Each path below is one point turned by a fixed rotation once a step. After each direction that follows a path, write how fast that rotation turns it, in degrees each step (0 if it stays still).
Each turn is a multiple of 5 degrees from 10 to 175, or 0.
Each row of a path follows its step; steps can be skipped.
path 1
step 0: [ -6 -15   0  16   0  -3  14  -7   5  10  -1   4 -14 -25  29 -31   4  -5
 -26  13 -44   3 -25   5  21 -29   0   1 -22  -2  45   4  10 -23   3  13
  11  23  15 -51  22  40   8]
step 1: [-19 -31 -21 -14  26   7  -5  24  -1   2  25   9 -18  -9  16  17  26   1
  39 -24 -45   1  24  11 -11   1  38 -33   5  36  11  24  20 -16   2 -17
   9  18  16  -7   1 -14  26]
step 2: [ 22 -27  19 -41   9   0 -35 -19 -21  15  -5 -16   1  12  -8   7 -26 -45
  22 -20 -14  -7  -3 -26   7 -21 -27   0  16 -15  38   8  -5 -35  19 -39
   5  18  13 -12  13  -5   2]
step 3: [ 13 -28 -26 -29  18 -22   2  -3  28 -11  13   0  -1 -37  50  -7 -18 -11
 -18  -6   6  -7 -23  -2  14 -29  28  45  19  18   0 -13 -22 -12 -15 -21
 -12  -3   8 -24  -1 -14  27]
step 4: [-43  -6  -4   9 -14  10  26  -1 -20  28  16   4  15   4  16  23   1 -17
  -6 -13   2   4 -13   0  -1  -7  29  -6 -19  32  58   1 -39 -29 -35 -11
  16  29  -6 -12  19  -9 -10]
step 5: [  5  -9   7 -16  -3  14   0 -16 -31  -8  -8  15  17 -34  19  -6  58 -25
  10 -64 -13  -1  26 -12 -21  -8  16  17  19 -17 -10   9   2 -33  -1  -1
  16  -7   6  -8  18 -12  -1]
step 6: [ 30   5  36 -29   7 -51 -10   3   5  -5   4  -5 -24  -6  22 -21  13   0
 -43 -25 -31  35 -12  -7  15 -12 -13  -4   3  20  27   0 -27  -8  13  -7
  21  31  -1 -21  18  -7 -10]
step 7: [-23 -24   6   2  30   6 -35 -19  -2 -12  22  25 -19  -4  28 -11   5  -2
   3   6 -54 -10 -11  13  -5  14  35  18  17  34  20  -6 -11 -34 -28  21
 -31   5  -4  -8 -16  -8 -11]
step 8: [  6 -15   1  32  13  12 -23  24 -12  25  10   8  10  -3 -15  33   2  -2
  24 -36 -46 -36 -10 -35   6 -26   5   2  16  -6  15  -9 -27   1   3 -21
  26  20  -8 -34  25   5 -14]
step 9: [  9 -34 -14 -26  27 -10 -16 -21  29   1   7  18  34 -17  21 -26  17 -16
 -38 -28  -3 -31  -6   0  -1   0  21   2  13 -12  38  13  22  19  22 -26
  25   2  25  -9  -2 -22  -2]
Speeds:
[  7   0   5 -10   1   4  -8  -1   7   1   5   0 -11   8   0   8 -11   5
   8  -5  -3  -9 -12  -8   6  -1   3  -7   9   3  -2  -4  -7  -1   4   2
 -15  -5   0   4  -4   1  -1] | 70
[  4  -4   4   8  -2   5  -5  -3  -7  -3  -4  -6  -3   1  -4   7   0  -6
   3  -9  -2  -3  -2   8   3 -11  -9  12  -2 -14  -3   8   1   2  -4  10
 -10  -5  -5 -10   8  -1   6] | 130
[ -1  10   9   0 -12   1   9  -7   3  -8  -4  -2  -1  -1   3  -4   8  -5
  -3 -14  -2  11  -6  -1   2   1  10  -3  -8   4  -8  -1  -5  -5   4  14
  -1   1  -3   6   1  10  -3] | 55
[ -3   1   0   9   3  -4  12  -6   4   3   7   0   5  -1  -6  -3  10   4
  11  13   1  -4   1   3   4  -3   8  -2   9  -2   1  -1 -11   1  -8   2
 -13  11   2  -7   6   9   3] | 100
